A single turn carries every row of the set below to another of its rows. Some are shown first; where does it send the rows asked next?
K_416: [-67  -3 -25 -14  45   1  -2  27  10  13  12  29  -5   9   1  -8 -33 -11
  21  28  27  29  32  -1  23   6  10]
K_311: [-60   3  -7  -9  33 -17 -18  45  10   4  23  20 -18   2 -10  -8 -23 -16
  24  19  21  18  42 -21  16 -11 -10]
K_18: [-30 -33  -4  15  66  -3   9  23  45 -33   9   3 -10  18 -62   1  15 -22
  -4  29 -27  39  14 -18   1 -11  -4]
K_897: [  2 -17  -5 -29  20 -24  49  22  41 -17   4 -20   3  30 -20  56 -19  19
  18  10  -1  56  11   7  -3   6  14]
K_234: [-69  -5 -21  -9  59 -46 -21  13  12 -14 -41  11 -19  33   5  46 -45  21
  23  18 -15  46 -10  -5   2 -41  12]
K_7: [-63 -12   4 -22  20   7 -21  44  -1  14  13  12 -12   8 -20  -2 -32 -20
  19  25  -3  12  30 -31  -7  -8 -14]
K_587: [-39   8   8 -56  41 -36  -3   9  25   5 -21 -14  32  -9   3  -5   1   9
  31  32 -45  33  19  16   0 -49  15]
K_861: [-38 -42 -19  13  65   8  18   7  49 -26   2  14   4  18 -49   1   6 -19
  -2  28 -34  48  11  -9   8  -8  10]
K_688: [  3 -22   0 -32   9 -20  46  24  43 -11   3 -21   2  29 -24  60 -22  14
  21   9 -14  52   9  -2  -9  -2   9]
K_915: [-41  13  15 -56  49 -38 -10  15  13 -15 -15 -23  32  -4   4 -10   6  17
  22  34 -39  40  25  21 -12 -27  14]
K_461: [-37 -43  -8  10  60   9   9  16  41 -33   6   5   1  20 -56   0   8 -19
  -5  29 -40  45  12 -17  -5  -4   1]
K_83: [-69 -18 -12 -28  30  25  -5  27  -1  22   3  21   1  15  -8  -1 -43 -15
  14  33   4  22  19 -11  -1  10   5]
K_58: [-31 -33 -17  18  71  -5  17  14  54 -27   6  12  -7  15 -54   0  13 -22
   1  27 -20  43  13 -10  16 -15   4]
K_940: [-72 -10 -13 -14  56 -38 -28  17   0 -23 -41   4 -16  37   4  46 -47  25
  17  19 -24  46 -11  -9 -14 -28   9]
K_625: [-34  21  20 -61  62 -35  -4  21  14  -4 -22 -27  19   2  -9  -5  10  13
  16  45 -19  29  14  27  -8 -25  13]
K_61: [-65  -2  -2 -14  60 -45 -31  28  -2 -23 -39  -2 -28  38  -8  48 -40  21
  15  21 -14  38 -10 -13 -15 -32   1]
K_483: [-62   3 -11  -9  63 -53 -25  25  10 -15 -40   4 -31  33  -5  49 -38  18
  20  20  -5  37 -11 -10   1 -44   4]
K_652: [  3 -18   1 -26   5 -31  39  27  42 -21  11 -22   0  25 -21  56 -17  16
  24   1 -14  54  19  -7  -9  -6   4]
K_389: [-31  16  13 -61  55 -32   4  15  25  16 -29 -20  19  -5 -12   1   5   3
  26  42 -25  23   7  22   3 -46  15]
K_783: [  2 -13  -3 -23  15 -36  42  26  43 -25  12 -21   0  26 -18  53 -14  21
  22   5  -2  59  20   2  -2   2   9]

K_688 moves to K_652
K_625 moves to K_389
K_483 moves to K_234
Where do these go?
K_83 moves to K_7
K_58 moves to K_861

